(in the rows, 128 means zero)
D: rows in several groups, each row roughly a mix of its group's directions
D (110 x 11)
[[126 117 164 146 150 131 131 187 126 132 153]
 [123 164  82 131 110 109 115 111 158 143 151]
 [143 169 134 134 105 102 167  92 126 125 111]
 [126 129 111  99 112 168 133 131 106 126 180]
 [ 98 124 147  95 108 121 119 161 168 130 102]
 [108 103 151 127 140 121 153 101 165 168 113]
 [145 132 105 117 118 146 122 160 113 130 188]
 [157 162 137 153 102  79 135 119 134 114 138]
 [ 79 139 112 123  97 135 101 157 104 112 118]
 [124 112 101 164 104 105  96 145 132 161 106]
 [ 83 131 110  99 133 140 101 158 149 138 100]
 [118 136 134 109 118 120  62 144 121  99 116]
 [133 104 141 170 120 139 177 120 136 150 152]
 [116 104 149 160 122 146 177 118 124 134 163]
 [120 143 159 148 142 103 134 105 146 127  74]
 [ 90 129 113  92 144 144 110 147 157 142  95]
 [126 125 129  95 167 118 112 128 177 141 101]
 [106 137 150 126  72 117 131 167 117 115 116]
 [ 86 112 141  96 111 136 125 137 162 124  90]
 [141 101 147 151 170 106 102 130 138 123  89]
 [134 158  99 140 145 129 101 152 101 139 173]
 [125 155  78 116 103 121 100 116 147 133 159]
 [103 152  93 101 153 143 157 113  97 145 133]
 [117 105  97 144 123  83 108 142 143 149  94]
 [104 107 145 100 124 131 139 128 173 136  84]
 [ 88 173 112  99 132 122 142 121 159 146 131]
 [ 89 104 140 113 100 130 131 129 144 116  77]
 [105 119 127  98  86 148 122 168 108 114 147]
 [ 80 118 126  99 100 113  99 140 124 115  98]
 [134 160 119  88 136 121  82 132 121  99 108]
 [157 139  92 157 161 101 125 125  99 111 141]
 [116 107  92 142 120  85 125 131 142 158  94]
 [ 75 126 124 116 100 124 101 152 126 112  96]
 [130  96 121 169 151 100 171 144 127 118 125]
 [119 117 132 175 122 145 166 127 142 167 146]
 [158 123 145 144 165  96 138  87 140 148 137]
 [133 158 124  80 125 127  81 126 124 106 109]
 [151 146 124 123 146 104 143  77 130 122  88]
 [155 128 111 147 129  85  85 134 153 127 105]
 [136 158 102 143 129 130 104 155  92 125 170]
 [171 128 157 130 163 138 158 125  99 120 148]
 [ 88  94 132 120  97 145 137 132 148 125  86]
 [100 108 147 120 105 120 113 163 154 122  84]
 [114  94 157 112 177 152 130 123 120 126 100]
 [ 83 122 158 105 147 158 126 127 131 129  88]
 [ 67 124 125  90 138 146 136 134 148 141 135]
 [115 122 129 103  98 147 104 168 113 111 168]
 [ 78 132 112 130 125 114 110 159 103 100 102]
 [170 137 131 150 139 151 167 107 120 141 160]
 [158 153 121 126 122 127  66 128 107 110 136]
 [162 147 100 143 160 127 142 102 101 133 162]
 [ 90 126 157  93 117 131 145 127 161 146  97]
 [110 136 169 130 146 145 116 113 130 120  71]
 [ 87 126 135  99 123 161 164 115  99 127 147]
 [ 72 138 125 126  93 125 103 149 105 115 122]
 [172 118 122 169  94 109 138 117 110 121 109]
 [108 125 130  92 163 120 109 122 174 139 102]
 [121 128  94 170 120 117 103 130 163 155 152]
 [147 173  99 126 131 117  89  98 115 119 146]
 [118 105 124 181 135 120 156 139 149 165 124]
 [133 181 147 111 135 115 162 100 128 123 102]
 [107 133 170 110 123 163 159 114 159 129 147]
 [ 99 150 168 100 127 112 144 129 153 166 134]
 [152 118 103 180 154  96 128 144 114 117 131]
 [157 156  90 127 139 120 131  75 136 136 118]
 [111 117  99 176 161 106 125 154 106 128 134]
 [129 114  95 131  90  89 126 106 139 157 102]
 [106 152 119  97 103 153 103 151 115  89 140]
 [142 126 158 174 102 101 129 148 129 120 162]
 [126 108  92 136 123 141  86 134 119  79 134]
 [ 78 134  98 104 118 110  99 131 128 144 100]
 [163 154  97 141 141  95  87 113 141 131 125]
 [142 113 151 171 137 137 166 127 117 105 164]
 [122 156 109 140 114 128 100 149  85 110 166]
 [ 94 155  98 107 116 120  82 123 128 148 111]
 [126 125 165 116 115 116 167 114 137 139  77]
 [181 137 140 142 140 122 149  98 115 118 163]
 [134 160 137 141  83 110 175 110 121 128 124]
 [165 119 138 144  88  99 128 123 102  98 107]
 [153 104 126 166 161  98 136 106 137 160 123]
 [173 145 126 143 167 111 125 110 121 139 167]
 [ 89 113 145 101 110 128 130 138 161 131  84]
 [ 91 126  99 112 126 133  82 157 134 107 108]
 [ 91 101 142  78 135 157 134 134 112 117 116]
 [111 140 122  89 139 163 111 155 123 127 171]
 [157 163 101 135 146 108 140  88 154 144 138]
 [ 78 108 134 126  81 131 115 151 136 112 115]
 [100 139 139  73  97 144 113 111 141 138 113]
 [140 131  96 127 123  92  78 138 108 113 105]
 [157 118 138 173 165 106 133  99 141 139 114]
 [ 98 108 169 111 144 156 137 118 117 119  88]
 [131 114 178 151 138 120 131 179 120 118 139]
 [180 119 141 143 144 143 163 111 137 143 155]
 [ 80  98 106 111 127 156 112 133 155 129 104]
 [110 123  92 164 121 121 109 135 164 160 151]
 [ 97 155  83 116 131 120 105 129  86 126 119]
 [112 130  94 135 117 111  85 113 163 134 161]
 [112  99 160 133 151 147 157 169 118 102 127]
 [108 139 169 127  76 120 159 142 118 137 125]
 [172 118 118 168  94 109 135 114 110 122 107]
 [124 137 154 102 124 116  84 139 157  90 109]
 [147 104 137 158 167 132 166 156 113 111 136]
 [182 127 145 142 142 120 152  94 125 121 156]
 [141 168 132  88 154 139 110 110 121 111  94]
 [ 81 125 124  97 111 151 107 122 139 124 169]
 [104 130 103 145 124 130  99 141 161 149 176]
 [ 94 120 155 101 120 127 149 121 156 147  83]
 [116 141  87 145 120 108 110 104 166 150 156]
 [152 150 119 113 138 128 139  83 165 161 143]
 [100 124  99 109 121 140  86 163 136 103 108]]
which group is each row in? (one row of each group first)
[159 140 104 163 167 136 146 131 102 142 152] : (59)
[102 125  96  91 126 134 140 141 136 140 179] : (19)
[132 109  86 153 127 132  89 138 106  91 129] : (4)

[124 162 139 110 140 124 160  81 131 128  92] : (19)
[136 153 158  88 143 167 127 137 115  95 134] : (59)
[178 162 151 134 115 107 146 142 102 116 139] : (4)
[100 138 119 115 149 118  73 159 123 112 109] : (59)
[102 151 119  96  94 160 153 138 117 134 159] : (19)
[157 132 138 160 143 106 161 124 118 177 129] : (4)
[101 126 123  86  94 152 116 126 115 111 167] : (19)
[116  84 129 119 168 151  90 151 129 129 128] : (19)
[168 156 109 134 128 116  74 119 114 118 136] : (59)
[ 78 136 124  98 160 153 140 121 151 151 133] : (19)
[ 79 143 116 112 122 145 100 148 132 139 168] : (4)
